In the rows, 128 means zero.
One turn or mirror swaps these rows in pairs. Which row does each one swap with?
The rows were stretched afterwards, more along some directions than others.
z219: [ 86 110 142 138  98 177 103 131 180  96 138 164 123 108 130  96]
z806: [119 127 148 136 100 132 121 139 125  97 140 148 111 137 121 105]
z594: [114 111 132 133  91 117 107 119 156 111 119 126 124 123 153 128]
z855: [ 93 124 127 123 117 153 114 140 148  99 138 173 120 130 118 129]
z98: [100 130 127 124 100 140 119 139 133  97 124 147 110 126 140  89]
z35: [117 116 111 106 100 130  95 122 174 115 127 143 130 122 153 101]
z563: [118 141 121 105 135 129 124 117 143 109 129 142 114  97 117  92]
z663: [112 136 113 133  95 141 114 139 147 103 109 142 116 129 148  95]
z147: [120 115 136 136  92 114 101 120 147 119 117 127 121 125 145 126]
z352: [122 118 129 132  93 108 104 120 153 114 115 123 124 123 150 124]
z843: [ 97 144 112 126 135 142 117 119 158 104 148 148 112 101 123 125]
z886: [102 131 124 127 131 131 119 122 145 114 151 144 118 102 124 128]
z562: [ 98 122 128 122 128 130 125 130 138 126 122 129 130 136 134 115]
z359: [ 83 117 127 117 117 157 116 124 162  89 151 170 128 117 115 119]
z96: [112 113 134 133  94 114 104 122 147 121 116 125 123 129 143 125]
z972: [ 98 138 113 120 134 141 121 117 149 109 146 159 112 109 124 135]
z940: [ 93 119 136 134 104 175 103 133 184  93 135 161 123 109 131  97]
z652: [ 96 137 100 119 119 149 102 117 165  93 137 161 113 128 133 120]
z4: [ 95 145 136 121 120 151 124 137 142  92 131 141 107 123 120  91]
z319: [121 116 102 105 106 125  99 122 168 119 122 139 130 120 153  97]
z888: [123 121 101 107 106 117  96 122 168 119 123 138 125 121 156 103]
z892: [ 80 113 129 113 105 154 114 142 156  89 139 164 124 121 136 118]
z102: [123 121 109 105 109 120  95 123 164 119 130 137 128 122 153  98]
z905: [ 87 121 118 127  99 150 108 128 164  80 132 161 127 119 142 123]
z282: [123 140 128 108 138 120 132 130 128 108 131 145 111 109 110  99]
z534: [112 116 129 131  97 119 104 116 155 112 116 127 118 120 142 124]
z739: [ 88 132 135 129 109 155 126 124 136 106 132 147 109 121 120 100]
z207: [103 141 113 126 142 131 122 122 140 118 146 148 112 110 114 130]
z340: [113 143 134 115 136 131 129 128 134 101 141 141 112 103  99  89]
z426: [ 94 120 117 124 108 135 111 137 166  76 131 157 119 129 149 121]
z334: [117 145 129 111 136 134 128 122 146  98 140 146 111 100 112  94]
z989: [104 124 130 125 131 125 126 138 131 127 122 130 124 141 132 118]
z666: [ 90 131 130 117  99 154 121 134 146  96 111 143 118 117 133  97]
z657: [125 117 108 104 106 122 102 124 164 121 131 139 132 123 153 104]

z886 is swapped with z563
z972 is swapped with z340
z739 is swapped with z359

